In the data rows, 500 means zero.
A hidden rule labels the rows of this table. It goes by one to three of the table's principal directions, not those with the most spread.
array([414, 578, 533, 435, 387, 531, 519, 654, 503, 506, 517, 579, 477, 519, 521, 604, 379, 496, 513, 524, 594, 417,
       563, 562, 655, 481, 449, 563, 588, 583, 497, 463]) Z275
array([360, 563, 628, 429, 444, 365, 512, 473, 485, 587, 465, 518, 535, 464, 551, 446, 567, 530, 600, 431, 532, 565,
       553, 387, 411, 560, 466, 358, 596, 503, 567, 411]) Z275
array([501, 485, 491, 530, 527, 538, 488, 498, 508, 569, 455, 419, 485, 405, 468, 437, 628, 540, 537, 507, 504, 553,
       519, 491, 517, 546, 548, 453, 466, 442, 603, 461]) Z683
array([533, 683, 256, 599, 498, 487, 516, 722, 445, 537, 509, 453, 499, 333, 504, 516, 272, 638, 522, 589, 625, 262,
       536, 714, 770, 573, 535, 409, 434, 682, 597, 662]) Z780
array([327, 541, 589, 442, 441, 392, 539, 476, 530, 685, 370, 415, 618, 373, 476, 389, 683, 640, 661, 337, 548, 537,
       628, 355, 505, 647, 528, 304, 585, 450, 731, 410]) Z780
array([435, 426, 700, 397, 435, 424, 545, 619, 416, 416, 612, 641, 387, 599, 563, 630, 342, 407, 520, 517, 571, 532,
       584, 403, 555, 484, 472, 612, 603, 501, 385, 456]) Z982
array([442, 497, 679, 313, 352, 569, 470, 684, 447, 475, 622, 613, 439, 574, 583, 641, 329, 499, 596, 600, 559, 476,
       608, 381, 641, 511, 355, 708, 596, 503, 511, 431]) Z683
array([503, 389, 412, 564, 345, 614, 353, 801, 262, 431, 690, 557, 454, 635, 399, 577, 501, 478, 439, 486, 481, 498,
       549, 476, 574, 499, 275, 822, 516, 474, 359, 619]) Z683
array([517, 508, 419, 514, 521, 459, 561, 399, 544, 579, 392, 412, 643, 414, 461, 385, 494, 596, 553, 390, 486, 386,
       526, 470, 558, 548, 604, 386, 469, 456, 616, 564]) Z683
array([694, 485, 355, 602, 678, 664, 430, 501, 509, 342, 578, 437, 341, 558, 514, 571, 386, 388, 382, 720, 473, 484,
       336, 730, 558, 459, 481, 704, 397, 578, 315, 606]) Z275
array([642, 492, 390, 451, 595, 491, 462, 378, 334, 350, 665, 535, 411, 589, 527, 691, 320, 364, 398, 604, 493, 445,
       423, 670, 514, 462, 340, 603, 531, 601, 224, 579]) Z683
array([405, 652, 540, 470, 338, 538, 517, 844, 585, 548, 429, 570, 555, 480, 572, 408, 317, 648, 634, 566, 554, 354,
       593, 398, 645, 527, 511, 511, 533, 537, 776, 541]) Z739
array([634, 491, 355, 518, 607, 492, 598, 430, 517, 517, 480, 405, 558, 346, 482, 492, 311, 610, 525, 519, 522, 277,
       535, 601, 740, 561, 673, 423, 369, 522, 609, 623]) Z82
array([599, 518, 415, 505, 576, 506, 545, 427, 558, 499, 457, 443, 554, 437, 503, 492, 434, 577, 514, 521, 501, 424,
       500, 512, 549, 523, 575, 421, 429, 504, 577, 564]) Z275
array([590, 399, 492, 459, 520, 571, 508, 528, 414, 449, 588, 499, 442, 500, 482, 564, 392, 472, 491, 561, 490, 428,
       535, 529, 656, 503, 509, 643, 463, 455, 481, 532]) Z200
array([711, 230, 118, 877, 503, 815, 271, 530, 311, 517, 473, 311, 515, 528, 166, 249, 999, 420, 259, 392, 284, 708,
       349, 535, 293, 379, 467, 721, 304, 170, 386, 633]) Z982
array([591, 458, 412, 564, 524, 509, 533, 560, 467, 519, 486, 445, 509, 399, 466, 449, 455, 576, 517, 505, 528, 448,
       544, 462, 594, 524, 612, 458, 409, 437, 573, 588]) Z982
array([243, 651, 707, 424, 444, 391, 540, 480, 619, 688, 350, 483, 510, 369, 575, 374, 659, 537, 647, 459, 564, 584,
       545, 466, 455, 572, 564, 275, 612, 528, 711, 275]) Z275
array([406, 492, 531, 409, 407, 470, 493, 519, 384, 613, 523, 463, 541, 419, 463, 521, 547, 560, 593, 414, 558, 471,
       620, 459, 630, 598, 429, 494, 579, 474, 561, 449]) Z82
array([446, 347, 667, 511, 451, 471, 426, 544, 430, 483, 583, 548, 453, 595, 483, 472, 713, 463, 503, 444, 426, 735,
       522, 279, 282, 506, 430, 579, 502, 378, 458, 435]) Z780
array([545, 260, 434, 686, 569, 698, 385, 349, 522, 556, 400, 324, 511, 530, 291, 302, 999, 414, 385, 368, 320, 749,
       392, 483, 298, 467, 546, 626, 406, 242, 482, 435]) Z739
array([659, 299, 455, 605, 602, 651, 432, 465, 433, 337, 614, 494, 357, 646, 438, 543, 514, 301, 330, 576, 405, 572,
       365, 601, 469, 393, 501, 799, 413, 425, 222, 561]) Z739
array([481, 520, 516, 468, 510, 459, 524, 456, 496, 517, 510, 488, 501, 473, 525, 519, 421, 494, 524, 494, 539, 450,
       504, 533, 568, 523, 519, 491, 517, 539, 457, 503]) Z683
array([516, 465, 405, 474, 574, 448, 436, 220, 327, 552, 499, 376, 521, 472, 419, 514, 740, 422, 478, 393, 484, 625,
       471, 542, 368, 557, 348, 415, 604, 446, 349, 458]) Z982
array([457, 423, 587, 505, 449, 556, 372, 516, 388, 435, 621, 567, 392, 658, 493, 537, 631, 327, 419, 528, 432, 672,
       418, 497, 331, 428, 320, 704, 561, 466, 276, 426]) Z683
array([342, 649, 552, 482, 524, 310, 636, 435, 597, 666, 363, 452, 550, 276, 543, 434, 491, 603, 608, 420, 620, 419,
       575, 574, 607, 597, 690, 164, 528, 601, 687, 411]) Z200
array([635, 383, 397, 672, 545, 656, 395, 541, 519, 409, 506, 470, 457, 608, 418, 439, 690, 443, 368, 534, 392, 663,
       385, 464, 309, 409, 483, 641, 389, 390, 405, 569]) Z683
array([520, 564, 392, 474, 479, 512, 418, 552, 437, 526, 473, 408, 591, 513, 477, 510, 579, 634, 597, 466, 540, 552,
       566, 359, 450, 631, 296, 471, 583, 490, 564, 592]) Z982
array([522, 605, 397, 641, 526, 490, 514, 573, 675, 546, 361, 448, 610, 430, 509, 326, 533, 661, 529, 494, 471, 469,
       460, 449, 411, 512, 627, 332, 374, 520, 702, 596]) Z982
array([652, 557, 274, 591, 548, 555, 426, 619, 495, 367, 539, 487, 564, 614, 486, 540, 396, 597, 451, 561, 447, 429,
       454, 504, 439, 523, 353, 562, 440, 588, 494, 734]) Z780
array([607, 359, 461, 469, 460, 586, 462, 631, 345, 423, 639, 520, 476, 561, 454, 573, 392, 516, 498, 531, 469, 437,
       574, 428, 629, 519, 416, 717, 466, 423, 478, 605]) Z780
array([685, 364, 393, 472, 569, 672, 502, 410, 413, 394, 595, 478, 413, 541, 437, 646, 377, 367, 383, 587, 485, 405,
       460, 677, 697, 419, 499, 735, 461, 456, 315, 539]) Z780
array([441, 591, 585, 361, 540, 358, 641, 369, 545, 660, 454, 458, 549, 231, 577, 480, 394, 639, 650, 509, 559, 346,
       612, 542, 693, 611, 679, 216, 458, 550, 781, 390]) Z982
array([666, 401, 360, 432, 556, 545, 478, 384, 333, 370, 638, 507, 519, 605, 448, 656, 357, 437, 416, 508, 427, 378,
       492, 584, 575, 487, 354, 657, 507, 506, 344, 621]) Z780
array([641, 523, 396, 426, 529, 503, 560, 467, 486, 386, 561, 564, 536, 550, 526, 665, 230, 520, 455, 554, 520, 331,
       523, 553, 610, 460, 467, 517, 489, 576, 451, 610]) Z683
array([696, 330, 354, 567, 550, 689, 380, 504, 400, 344, 600, 463, 480, 682, 407, 541, 538, 421, 383, 537, 371, 532,
       418, 494, 448, 454, 353, 806, 444, 400, 329, 645]) Z739
array([617, 446, 414, 413, 545, 487, 508, 328, 424, 468, 542, 464, 593, 522, 473, 577, 444, 533, 504, 454, 463, 433,
       527, 459, 510, 534, 417, 500, 506, 470, 459, 574]) Z789
array([480, 522, 461, 531, 509, 430, 582, 541, 470, 585, 470, 457, 508, 329, 487, 440, 422, 570, 547, 475, 562, 373,
       567, 566, 683, 553, 660, 379, 449, 514, 620, 522]) Z200
array([444, 660, 482, 550, 460, 484, 465, 524, 560, 513, 455, 563, 481, 511, 564, 436, 493, 440, 458, 566, 506, 524,
       392, 585, 371, 399, 481, 424, 521, 582, 448, 461]) Z982
array([493, 452, 523, 501, 487, 585, 418, 529, 464, 433, 544, 513, 432, 632, 475, 568, 599, 402, 447, 519, 484, 623,
       462, 500, 418, 475, 358, 662, 572, 484, 358, 472]) Z683
array([521, 611, 430, 422, 606, 378, 726, 346, 627, 533, 396, 474, 588, 337, 538, 569, 198, 586, 535, 469, 597, 181,
       565, 702, 804, 543, 737, 267, 482, 649, 633, 537]) Z200
array([398, 442, 529, 646, 479, 419, 484, 424, 555, 668, 331, 393, 617, 404, 414, 200, 882, 573, 546, 293, 431, 682,
       489, 304, 257, 534, 639, 303, 449, 322, 638, 455]) Z789
array([564, 451, 455, 433, 560, 465, 546, 341, 429, 465, 518, 489, 531, 513, 474, 558, 446, 457, 473, 460, 466, 422,
       511, 552, 540, 501, 487, 482, 532, 486, 460, 520]) Z982
array([269, 596, 704, 393, 421, 320, 646, 434, 603, 645, 397, 566, 546, 383, 565, 469, 465, 514, 592, 385, 594, 437,
       585, 505, 578, 512, 663, 277, 593, 558, 616, 321]) Z82
array([488, 339, 579, 467, 420, 591, 375, 543, 359, 459, 600, 514, 465, 657, 441, 522, 664, 413, 487, 455, 431, 665,
       512, 344, 391, 497, 306, 753, 574, 359, 364, 476]) Z789
array([143, 533, 913, 386, 367, 228, 610, 513, 451, 617, 539, 706, 338, 430, 609, 514, 547, 325, 540, 432, 598, 622,
       574, 513, 458, 447, 622, 323, 658, 552, 461, 163]) Z982
array([667, 307, 409, 704, 548, 642, 369, 539, 400, 341, 705, 534, 322, 621, 430, 574, 562, 320, 263, 595, 428, 648,
       329, 612, 384, 343, 484, 792, 319, 466, 111, 583]) Z683
array([514, 381, 554, 372, 463, 543, 492, 420, 357, 506, 607, 512, 473, 509, 463, 604, 493, 434, 500, 483, 482, 475,
       561, 512, 616, 504, 425, 634, 547, 431, 438, 432]) Z82
array([327, 644, 593, 453, 427, 427, 477, 506, 570, 641, 405, 486, 563, 426, 547, 407, 657, 586, 615, 458, 524, 580,
       532, 423, 391, 567, 452, 323, 577, 529, 672, 377]) Z982
array([524, 516, 506, 487, 528, 461, 519, 511, 479, 418, 551, 562, 460, 561, 545, 553, 354, 444, 469, 550, 498, 447,
       472, 549, 507, 470, 486, 531, 512, 563, 420, 539]) Z200
array([404, 559, 562, 529, 473, 420, 490, 442, 564, 560, 438, 512, 525, 489, 520, 446, 650, 498, 504, 434, 518, 631,
       469, 441, 318, 483, 505, 363, 532, 510, 477, 424]) Z82
array([505, 350, 493, 535, 440, 712, 400, 503, 503, 526, 445, 436, 530, 595, 366, 411, 804, 450, 457, 427, 382, 632,
       478, 420, 423, 461, 428, 706, 511, 300, 527, 441]) Z739
array([578, 535, 482, 424, 680, 369, 671, 394, 555, 465, 535, 440, 493, 361, 591, 606,  99, 581, 576, 563, 600, 212,
       551, 664, 838, 630, 697, 410, 424, 673, 540, 607]) Z683
array([494, 514, 597, 432, 561, 424, 506, 451, 442, 447, 617, 553, 378, 503, 589, 605, 391, 421, 497, 605, 526, 525,
       476, 572, 500, 510, 467, 503, 516, 590, 395, 446]) Z275
array([530, 507, 459, 428, 499, 525, 506, 408, 486, 522, 497, 469, 548, 482, 483, 564, 492, 524, 513, 479, 516, 462,
       529, 516, 555, 518, 449, 493, 530, 498, 496, 490]) Z82
array([703, 469, 428, 502, 603, 570, 594, 466, 607, 353, 545, 554, 461, 525, 542, 634, 206, 483, 404, 631, 508, 347,
       458, 610, 639, 397, 644, 564, 367, 558, 432, 598]) Z739
array([289, 679, 774, 411, 368, 416, 578, 861, 668, 541, 475, 648, 420, 456, 685, 517, 275, 613, 673, 625, 657, 466,
       624, 385, 629, 553, 582, 433, 559, 638, 738, 403]) Z200
array([463, 474, 509, 521, 551, 380, 553, 224, 542, 565, 410, 453, 570, 460, 460, 468, 673, 456, 458, 334, 511, 599,
       463, 490, 349, 475, 584, 314, 528, 464, 386, 434]) Z789
array([608, 402, 422, 507, 591, 533, 435, 280, 409, 452, 541, 433, 502, 561, 444, 516, 624, 409, 428, 471, 418, 589,
       418, 517, 369, 481, 405, 560, 499, 430, 326, 522]) Z739
array([669, 348, 393, 479, 629, 493, 499, 280, 377, 438, 604, 412, 517, 498, 436, 600, 484, 488, 451, 460, 456, 475,
       496, 528, 535, 548, 468, 552, 435, 458, 357, 594]) Z82
array([573, 438, 530, 457, 573, 468, 510, 273, 462, 464, 575, 510, 441, 496, 518, 603, 503, 392, 427, 519, 508, 575,
       442, 551, 433, 437, 510, 486, 483, 496, 290, 442]) Z82
array([628, 540, 412, 524, 591, 597, 448, 470, 515, 395, 550, 503, 411, 552, 530, 589, 451, 431, 414, 660, 480, 526,
       397, 627, 453, 438, 428, 566, 461, 563, 396, 526]) Z683
array([236, 607, 646, 477, 367, 354, 499, 567, 505, 676, 428, 514, 536, 410, 519, 415, 677, 558, 611, 372, 584, 603,
       581, 411, 431, 576, 483, 317, 618, 529, 603, 354]) Z82
array([520, 484, 490, 493, 565, 337, 570, 343, 446, 551, 528, 472, 538, 373, 513, 481, 457, 546, 522, 441, 504, 448,
       524, 507, 508, 546, 607, 317, 431, 517, 512, 518]) Z982
array([445, 588, 569, 550, 506, 389, 620, 540, 652, 583, 372, 517, 515, 353, 572, 370, 427, 578, 564, 503, 569, 462,
       520, 456, 518, 482, 760, 265, 431, 511, 666, 469]) Z683
array([679, 322, 477, 501, 700, 430, 640, 289, 501, 410, 543, 454, 491, 454, 483, 546, 332, 482, 453, 484, 454, 376,
       505, 550, 623, 516, 724, 476, 360, 460, 466, 594]) Z982
array([582, 529, 447, 612, 550, 662, 398, 545, 640, 397, 460, 522, 454, 639, 502, 461, 654, 445, 388, 626, 385, 653,
       347, 517, 250, 388, 434, 580, 436, 492, 493, 497]) Z683
array([581, 447, 443, 472, 489, 514, 504, 484, 408, 438, 562, 526, 499, 550, 476, 581, 403, 463, 461, 494, 510, 455,
       516, 494, 545, 467, 450, 577, 519, 478, 386, 565]) Z683
array([367, 449, 608, 481, 456, 377, 496, 411, 420, 568, 477, 504, 535, 520, 475, 408, 664, 444, 532, 347, 463, 597,
       519, 401, 367, 529, 475, 440, 594, 428, 469, 424]) Z780
array([593, 428, 484, 453, 560, 495, 591, 437, 472, 455, 543, 507, 483, 462, 503, 555, 300, 476, 485, 526, 500, 343,
       526, 575, 687, 486, 616, 539, 447, 494, 489, 546]) Z780
array([419, 649, 456, 478, 502, 426, 514, 401, 536, 573, 402, 475, 563, 448, 513, 478, 564, 517, 525, 453, 536, 495,
       485, 571, 439, 521, 460, 315, 588, 576, 536, 448]) Z200
array([422, 526, 538, 463, 478, 425, 583, 544, 532, 605, 429, 464, 573, 375, 496, 437, 485, 632, 611, 428, 536, 406,
       617, 451, 630, 600, 605, 362, 500, 494, 736, 484]) Z200
array([544, 584, 503, 423, 513, 439, 588, 441, 585, 439, 505, 585, 540, 522, 587, 594, 245, 515, 492, 543, 533, 361,
       494, 537, 549, 447, 544, 432, 497, 605, 477, 536]) Z982
Here are more rows. What is the label of each one?
array([440, 638, 511, 437, 494, 413, 618, 447, 636, 590, 366, 497, 610, 384, 553, 456, 401, 615, 586, 464, 553, 363,
       557, 509, 584, 530, 628, 272, 515, 561, 705, 470]) ~ Z275
array([568, 534, 473, 518, 426, 629, 419, 702, 518, 427, 543, 563, 479, 591, 538, 505, 420, 528, 494, 628, 477, 513,
       475, 418, 463, 440, 402, 644, 466, 489, 519, 567]) ~ Z789
array([437, 424, 496, 663, 490, 474, 516, 549, 506, 553, 450, 479, 485, 454, 424, 346, 640, 464, 444, 404, 470, 537,
       467, 529, 469, 461, 668, 477, 425, 435, 495, 498]) ~ Z739
array([597, 339, 441, 480, 478, 573, 439, 472, 343, 508, 570, 435, 524, 501, 398, 538, 635, 532, 503, 438, 472, 576,
       575, 369, 502, 544, 404, 597, 486, 343, 474, 536]) ~ Z683
array([428, 389, 618, 497, 467, 423, 527, 455, 473, 591, 507, 482, 525, 429, 466, 432, 639, 534, 545, 384, 486, 577,
       566, 372, 472, 540, 593, 443, 465, 399, 555, 429]) ~ Z683
array([394, 457, 578, 459, 376, 517, 360, 554, 366, 457, 581, 556, 476, 711, 473, 566, 649, 383, 481, 422, 497, 688,
       490, 382, 320, 492, 207, 696, 687, 471, 258, 466]) ~ Z789
array([771, 228, 245, 591, 526, 677, 333, 493, 180, 372, 756, 439, 490, 606, 330, 571, 541, 452, 351, 504, 333, 479,
       459, 526, 522, 480, 305, 850, 350, 363, 275, 715]) ~ Z683
array([371, 458, 615, 543, 364, 525, 393, 638, 451, 558, 529, 539, 474, 552, 481, 401, 714, 475, 517, 458, 459, 673,
       498, 364, 346, 482, 414, 586, 525, 416, 496, 418]) ~ Z683
array([727, 261, 513, 414, 559, 653, 522, 391, 488, 337, 649, 547, 470, 626, 465, 682, 361, 437, 402, 561, 406, 451,
       501, 469, 592, 413, 510, 770, 387, 401, 375, 550]) ~ Z683
array([640, 501, 275, 440, 668, 511, 504, 251, 391, 467, 554, 326, 551, 457, 457, 634, 340, 504, 499, 490, 534, 298,
       477, 731, 732, 632, 404, 561, 522, 610, 343, 644]) ~ Z683
array([418, 583, 574, 461, 513, 351, 524, 438, 541, 549, 480, 503, 527, 451, 559, 525, 545, 570, 567, 459, 561, 581,
       538, 425, 393, 571, 485, 304, 541, 573, 533, 454]) ~ Z275
array([585, 410, 452, 514, 472, 617, 411, 532, 400, 419, 599, 529, 449, 607, 455, 566, 531, 415, 418, 541, 448, 557,
       462, 502, 458, 433, 374, 694, 495, 443, 352, 529]) ~ Z739
array([484, 420, 525, 561, 510, 499, 478, 395, 490, 523, 487, 490, 496, 511, 458, 409, 656, 418, 440, 438, 425, 588,
       431, 503, 376, 440, 552, 506, 463, 418, 429, 449]) ~ Z683
array([803, 396, 325, 505, 590, 584, 509, 539, 427, 286, 675, 532, 478, 591, 505, 689, 149, 525, 412, 631, 488, 336,
       491, 519, 645, 459, 475, 696, 359, 530, 343, 754]) ~ Z789
array([589, 449, 381, 530, 615, 479, 488, 340, 444, 497, 503, 382, 549, 467, 443, 500, 569, 532, 491, 446, 467, 496,
       483, 530, 483, 578, 477, 459, 466, 487, 465, 577]) ~ Z739
array([604, 371, 446, 529, 459, 580, 454, 529, 379, 450, 560, 513, 488, 560, 438, 485, 503, 444, 445, 492, 450, 521,
       495, 421, 486, 434, 468, 649, 470, 364, 399, 567]) ~ Z200
array([576, 527, 462, 468, 507, 632, 489, 396, 594, 474, 499, 515, 486, 518, 507, 592, 483, 445, 418, 580, 498, 494,
       426, 615, 513, 391, 495, 561, 467, 524, 417, 442]) ~ Z683
array([365, 633, 576, 390, 462, 448, 559, 409, 614, 672, 359, 452, 584, 347, 525, 472, 626, 611, 623, 445, 568, 512,
       587, 478, 528, 573, 536, 258, 578, 517, 736, 334]) ~ Z780
array([433, 534, 527, 403, 479, 350, 547, 359, 382, 511, 572, 557, 502, 492, 525, 615, 393, 421, 484, 429, 561, 432,
       522, 590, 544, 497, 447, 432, 603, 591, 328, 463]) ~ Z82
array([533, 284, 542, 501, 513, 489, 502, 375, 332, 455, 604, 532, 443, 562, 413, 524, 584, 338, 395, 413, 409, 542,
       487, 524, 476, 433, 517, 622, 493, 377, 331, 463]) ~ Z683
array([188, 754, 698, 527, 369, 382, 515, 646, 755, 657, 274, 569, 568, 469, 606, 290, 683, 585, 622, 448, 538, 629,
       496, 376, 270, 503, 553, 230, 605, 572, 763, 323]) ~ Z739
array([622, 295, 328, 528, 463, 659, 365, 419, 310, 504, 523, 363, 598, 589, 303, 486, 771, 501, 461, 348, 415, 603,
       527, 361, 439, 535, 299, 702, 531, 276, 391, 593]) ~ Z780
array([407, 517, 588, 369, 454, 482, 503, 358, 466, 604, 491, 479, 511, 437, 502, 549, 593, 474, 554, 450, 543, 538,
       545, 511, 533, 528, 443, 453, 602, 484, 490, 348]) ~ Z683
array([724, 525, 281, 482, 753, 442, 581, 151, 461, 457, 553, 374, 479, 339, 502, 676, 333, 496, 426, 570, 564, 362,
       442, 782, 647, 540, 577, 341, 402, 632, 346, 584]) ~ Z739
array([644, 225, 571, 511, 522, 658, 473, 492, 460, 366, 595, 531, 417, 655, 440, 531, 518, 368, 406, 526, 392, 581,
       468, 396, 486, 400, 531, 810, 427, 309, 352, 521]) ~ Z780
array([540, 365, 503, 542, 556, 576, 451, 437, 427, 442, 563, 476, 410, 570, 441, 515, 596, 360, 411, 508, 433, 570,
       433, 581, 481, 468, 476, 667, 489, 441, 348, 479]) ~ Z780
array([469, 390, 616, 383, 412, 487, 438, 526, 321, 476, 637, 559, 478, 596, 502, 551, 496, 447, 542, 474, 457, 545,
       561, 358, 479, 523, 331, 665, 583, 419, 422, 475]) ~ Z82
array([541, 596, 427, 509, 551, 421, 563, 427, 604, 475, 413, 495, 599, 505, 539, 486, 391, 566, 510, 472, 520, 426,
       480, 483, 453, 499, 544, 352, 499, 567, 524, 587]) ~ Z780
array([575, 566, 351, 556, 500, 561, 476, 582, 533, 459, 467, 466, 551, 532, 494, 502, 392, 558, 493, 526, 536, 421,
       475, 516, 548, 501, 461, 547, 489, 545, 469, 640]) ~ Z789
array([391, 542, 633, 385, 449, 439, 541, 500, 509, 585, 476, 522, 523, 432, 548, 471, 493, 545, 609, 489, 510, 470,
       579, 445, 550, 556, 514, 417, 556, 495, 667, 393]) ~ Z739
array([522, 413, 508, 516, 516, 586, 395, 558, 416, 414, 568, 490, 443, 649, 468, 499, 573, 418, 472, 530, 415, 577,
       455, 474, 429, 515, 346, 716, 541, 454, 415, 535]) ~ Z200
array([611, 412, 373, 558, 610, 473, 503, 276, 442, 503, 491, 390, 541, 457, 424, 484, 593, 483, 445, 417, 473, 526,
       455, 531, 450, 514, 538, 444, 447, 442, 381, 564]) ~ Z739
array([455, 493, 607, 428, 426, 459, 539, 663, 473, 509, 561, 557, 485, 474, 555, 526, 329, 571, 595, 527, 556, 422,
       605, 400, 646, 555, 526, 544, 504, 510, 588, 515]) ~ Z82
array([502, 670, 394, 493, 561, 404, 510, 348, 555, 557, 413, 427, 581, 413, 537, 508, 522, 579, 537, 481, 573, 506,
       474, 541, 415, 553, 462, 255, 538, 604, 504, 516]) ~ Z739
array([460, 659, 495, 491, 488, 444, 594, 603, 645, 533, 405, 525, 556, 419, 580, 458, 302, 616, 576, 541, 572, 341,
       535, 521, 619, 522, 623, 357, 483, 607, 680, 539]) ~ Z739
array([512, 487, 506, 565, 522, 499, 475, 404, 541, 456, 485, 531, 479, 577, 502, 468, 573, 391, 405, 490, 458, 597,
       386, 520, 324, 394, 510, 511, 491, 487, 335, 480]) ~ Z82
